In the data rows, the value 128 means zero.
Here are some numbered points:
[140 131 129 129 118 133 138  49 139 164 133  80   0 247 130 162] 0
[124 155 129 210 138 114 158  21 137  67 115  93 169  98 104 140] 1
[193 148 143 145 163 121 141   4 145  45 130  84  70 192 121 116] 2
[170 182 134 106 145 129 162  89  90  93 110 147  90   8 135 167] 3
[162  91 148 118 112 164  99  60  87 127 155 169  82 118 181 128] 4
[138 127 118 140 118 139 147 163 121 129 144 131 255  66  61 100] 5
[128 172 117 166 139 119 155  70 160  81 143  70 213  77  90 100] 6
[166 103 122 100 118 112 109  84 160 151 128 127  16 255 170 140] 7
[123 134 115 143 121 146 145 163 118 119 148 128 255  41  64 113] 8
[126  68 129 117 102 125 100 255 117 170 136 161 184 103 153 102] 9
[103 112 138 178 139 141 164  66  99  93 177  80  70 185 110 109] 10
[135 131 123 143 116 153 144 149 121 108 142 137 255  55  59 108] 11
[ 18 182 116 174 140 145 123  46 111 110 157 151 134 111 140  89] 12
[140 157 107  50 128 141  91 208 164 133  97 116 130 154 136 159] 13
[157  73 138 113 112 109  91 178 146 155 146 131  65 199 184 102] 14
[109 163 111 171 130 132 177  60 152  47 115 123 203  70  95 130] 15
[115 168 128 170 116 146 174  47 139  48 149 146 131 107  90  90] 16
[ 35 205 125 125 152 145 141 137 119 123 133 145  44  29 127 130] 17
[136 129 115 142 123 143 142 155 121 101 150 121 255  63  66 108] 18
Which two points above are nearest to each new point, looking only along the 4 directions in which the numbered points spread most? Their numbers follow each, nearest first.
[ 56 125 130 126 151 172 149 197 111 140  72 143 137  62 106 154] 17 13
[ 66 113 135 119 149 162 154 202 111 150  69 133 124  67 114 164] 13 9
[ 84 106 130 163 126 134 148   0 146 197 127 187 101 187  90 100] 10 4
[ 65 128 138 128 155 138 167 177 123 153  67 145 117  51 105 158] 17 3
[209 194 127  94 145 136 119 123  63  97 126 128 121  80 124 157] 3 4
[121 153 114 109 165 126 160 125 110 144 112 144   0  83 165 143] 4 17
[ 75 131 118 182 123  95 171   0 148 149 112 157 124 153 126 143] 10 16
[190 113 112  97 115 125  87  82 142 139 128 134  55 255 174 142] 7 0
[ 83 118 135 141 144 133 178 101 113 147  72 157  80 122 104 179] 4 17
[ 17 196 149 173 139 125 151 121 139  88 121  90 126  56 110 130] 12 16
[ 73 129 145 172 136  70 163  67 154 165 106 144 179  56 128 118] 16 15
[ 71 171  96 177 142 120 106  95 145  68 162 113 187  41 147 125] 15 16
[ 84 120 118 102 118 114  95 250 147 124 149 121 149  47 192 124] 9 13
